128 stands for zero in the data rows.
Some points, one per row:
[105  75  71  47  93  77  92 100  33 116 127 116 137 132 101 122]
[138 124 143 149 134 143 138 138 127 128 130 144 137 127 155 120]
[171 177 162 171 138 146 171 162 149 141 129 146 149 138 172 133]
[104 115 131 151 159 140 138 147 129 136 134 156 126 122 109 138]
[115  67  93  90 121  81 141  92 135 118 109 162 141 129 165 133]
[230 248 246 231 178 207 220 205 198 193 179 146 190 168 138 146]
[126 155 151 101 135 135 127 144 134 128 136 147 149 132 120 111]
[ 96  98 120 115 128 149 170 150  25 122 120 120 108 113  97 120]
[ 80  95 109 103 110 103  99 109 122 129 117 143 134 148 156 152]
[175 211 185 173 155 157 142 190 174 154 148 124 143 141 141 144]
[104  78  89 105 137  97 121  80  99  87  96 125  80 106 105 151]
[ 96 145 122 104 132 134 140 140 141 134 148 145 127 121 141 154]
[197 157 184 177 155 167 139 140 178 154 158 143 168 151 134 157]
[ 89  62  75  85  92  74 119 100 152 123 143 123 138 150 196 122]
[ 67  93  94  86  97  92 116  98  83  88  91  54  91  95 104  90]
[161 183 172 150 159 151 180 157 178 139 136 127 140 146 149 149]
[147  87 130 151 122 132 155 113  99 109 120  95  95 106 123 146]
[135 119 111 117 131 117 157 120 118 120 113 130 135 123 148  91]
[101  98 109  97  97  98 105  94 100 105 114 101 109 112 107 138]
Here are 12 more points, each followed by its number:
[ 83  88  86  75  93 110 128 145  69 107 102 144 126 111 120 108] 0
[132  98 152 155 176 168 182 167 148 154 155 142 143 150 136 174] 1
[158 177 169 162 181 146 109 159 145 149 149 127 143 148 107 133] 2
[139 168 146 164 140 125 115  91 195 126 138 145 139 134 150 147] 3
[ 77  46  80  92  88  94 108  85 106  98 107 111 109 103 148  83] 4
[126  75 100  83 101 116 122  82 155 122 117 116 121 136 104 141] 5
[105 104 111 117 110 132 108 142 125 118 118 102 112 117  95  93] 6
[118 124 125 142 171 139 134 136 120 137 140 131 119 129 183  94] 7
[214 195 210 183 203 188 169 188 174 174 179 142 150 157 204 140] 8
[ 67 110  98  95  91 127 105 114 102 109 103  62 107 111 112 120] 9
[ 59  88 103 125 106 130 118 148 151 125 118 115 140 124  97 130] 10
[204 191 176 157 160 161 125 135 112 152 155 180 156 146 163 120] 11
Which of these numbered points is nearest to each point below, ignoring the 2 directions in which the first points spread most? Its number follows each.
[238 255 248 229 238 211 222 222 244 198 181 208 184 177 191 148] > 7
[136 167 144 133 160 120 125  82 167 123 136 141 162 130  85 110] > 3
[137 173 171 167 159 159 114 152 163 147 162 148 161 151 229 145] > 7
[134 114 108 105 108 122 135 111 137 129 135 113 141 154  88 164] > 5
[ 77  79  75  61  78  80 106  91 106 121 121 149 142 135 162 124] > 0
[ 92 112  90  93 113  93  93  90 119 121 131 158 138 144 124 160] > 2
Here are 12 other points, each followed by its number:
[164 120  98 118  93 102 111 122  87  97  98  98 108 112 127 107] 0
[ 55  85  97 118  87 104  95 112 104 119 135 146 125 132 143 125] 1
[ 71  76 101 127 115 122 118 146  95 118 113  92 126 115  95 128] 2
[198 193 163 185 181 144 122 115 163 144 152 140 158 141 100 103] 3
[134 127 135 124 106 124 100 126 116 122 138  81 130 121  80 131] 4
[121 125 103 129 109  94  76 131 100 106 105 115  97 113  81 101] 5
[209 188 148 151 142 141 106 146 145 142 141 152 146 146 154 129] 6
[123 129 101 143  81 110  96 118  93 135 135 158 154 155 176 141] 7
[180 163 198 163 184 169 201 175  98 164 154 202 152 150 149 166] 8
[ 95  71 110 106 111 108 112 114 164 115 121 137 105 117  79 116] 9
[160 156 132 160 136 156 141 172 104 145 147 147 134 124 173 132] 10
[126  99 106 131 139 127 121 106 146 115 112  87 112 112  85 134] 11
Which of these numbered points is nearest to each point below, ignoring the 2 directions in which the first points spread most? Its number follows each.
[105  46  65  34  68  50 132  61 122  73  89  89  99 118 165 145] > 0
[119 117 122  98 116 119 103 109 122 119 118 118 115 113  85 132] > 4
[134 141 117 129 162 131 134 164 102 134 132 137 114 136 157 141] > 10
[117  56  64  77  44  54  42  38   6  72  88  98  85  92 113 130] > 6
[109 110 125 131 138 143 140 177 113 135 144  91 111 120 127 146] > 2
[204 180 194 208 180 176 180 165 108 163 152 163 151 158 197 128] > 10
